In the data rows, 128 means zero.
Some points, each followed by its number:
[176 182 144 101 189  58 116  69  44  95  99 147 127 232  59 165 125 102
  76  71  22 123 103 122 185 167 164 113 162  69 150 116] 0
[ 83 112 128 179  75 220  70 118 201 126 170 100  74 111 182  71 135 165
 150 194 212 144 140 112 102 100  91 149  85 164  71 111] 1
[111 140 107 149 117 131  95 101 112 165 142 119 135 166 135 101 134 161
 148 120 122 138 118 166  97 168 128 142 104 157 118 110] 2
[139 150 135 133 142 125 133 124 106 144 135 140 145 150 118 147 143 129
 112 119 106 140 126 143 132 153 141 127 135 128 140 131] 3
[ 72  60  96 129  53 171 100 189 217 137 143  83  92  36 182  64  96 136
 218 182 242 116 146 122  80  80  86 145  91 193  88 138] 4
[107 143 107 145 116 133  94 102 109 166 136 126 134 160 144  98 137 161
 154 118 124 142 116 160 100 168 126 141 102 153 122 106] 5
[ 34  24  86 124  15 224  59 163 255  63 120  44   6   0 191  15  76 111
 179 228 255  93 124  68  58   0  49 129  54 144  35 108] 6
[143 141 136 134 144 129 137 117 109 136 135 143 149 151 122 143 144 138
 116 116 110 140 130 142 139 151 139 132 135 127 144 128] 7
[170 179  95  62 207   1 107  36   0 105  41 144 143 248  27 165  98  63
  58  25   0  90  62 140 151 169 182  71 159  35 186  92] 8
[138 101 130 126  96 119 121 152 150 135 149 116 114 119 133 114 112 138
 180 147 139 134 157 139 135 145 136 156 139 167 127 152] 9
[168 148 162 116 170 110 174 140 100 110 120 162 148 125 103 187 141 103
  84 106  82 127 137 114 170 128 141 113 168  96 156 141] 10
[143 108 129 130  98 120 119 153 151 128 149 117 123 114 126 112 116 132
 181 139 137 135 151 139 138 140 140 157 139 170 119 156] 11
[148 155 100  91 173  39 142  79  32 160  81 145 185 171  75 156 120 102
 103  53  32 114  89 165 119 170 163 100 152  94 180 112] 12
[147 221 135  98 237  45 120  37  10  99  71 171 130 248  52 179 140  85
  30  45   0 109  71 107 166 151 149  77 143  26 154  85] 13
[139 142 135 138 143 124 140 117 105 144 134 140 147 150 121 145 142 127
 120 120 107 142 131 142 137 152 145 130 136 129 141 126] 14
[115 104 139 134 112 181 182 181 168 133 137 133 143  56 160 145 138 127
 119 157 194 127 146 109 118  86 112 127 127 138 132 140] 15
[ 74  59  95 130  54 164 104 183 212 133 144  84  92  33 186  68  99 135
 219 180 250 119 152 121  75  75  93 150  92 185  93 137] 16
[124 210 109 115 200  52  88  37  16 119  79 145 128 255  63 131 142 105
  53  51  13 116  67 135 128 172 146  85 110  56 135  74] 17
[143 102 128 127  97 116 120 157 150 135 145 117 119 111 127 115 112 138
 185 141 133 138 152 141 136 140 136 157 144 167 121 155] 18
[142 145 141 134 146 126 141 122 109 143 133 144 147 145 124 146 142 139
 119 114 107 143 132 140 140 146 139 130 139 129 138 133] 19
[168 140 163 121 170 101 179 137 104 110 124 159 152 127 100 191 143 107
  86 113  85 125 132 110 175 130 151 112 164 102 156 145] 20
[ 88  97 111 142  86 194 138 166 175 162 141 113 135  68 187  97 137 150
 155 162 215 134 129 132  87 101 101 130  93 162 109 124] 21
[ 76 114 123 180  76 221  72 121 205 118 162 104  79 110 183  67 130 166
 150 197 203 139 132 114 102 101  88 150  84 156  72 110] 22
New points follow, each followed by the number of its nearest point above by angle.
[118 106 142 131 111 178 187 194 170 133 139 132 148  58 165 140 141 128
 113 158 201 129 140 105 115  85 116 126 126 142 132 146] 15
[ 32  60 109 157  45 255  88 157 255  88 128  71  50  16 204  49 114 130
 129 220 255 111 119  77  69  18  54 126  57 135  58 109] 6
[133 186 132 136 193 117 144  87  67 146 111 163 168 177 110 169 163 125
  67  93  69 136 102 133 131 144 139 104 124  88 156 104] 13
[144 146 139 132 143 115 141 123 108 140 140 142 149 151 123 150 138 138
 124 121 103 139 133 137 138 150 137 130 136 128 136 133] 19
[142 145 134 135 144 118 142 120 108 145 132 137 150 145 123 146 139 139
 116 114 108 142 128 140 136 150 139 128 136 127 137 132] 19
[142 142 138 133 141 124 137 121 107 135 134 139 151 150 128 144 141 136
 118 120 108 135 136 141 139 153 143 129 135 127 138 131] 7
[140 102 130 125  94 117 115 150 153 126 151 117 119 118 137 115 114 140
 180 142 140 135 152 144 138 147 128 157 140 167 125 154] 9
[142 155 101  91 172  42 141  82  31 157  80 141 185 178  81 154 121 104
 103  55  28 111  95 160 126 177 167  99 145  89 184 110] 12
[131 215 106 115 194  56  84  30  17 126  72 147 129 255  61 134 140 107
  53  50  13 118  58 136 132 165 146  88 118  48 137  73] 17
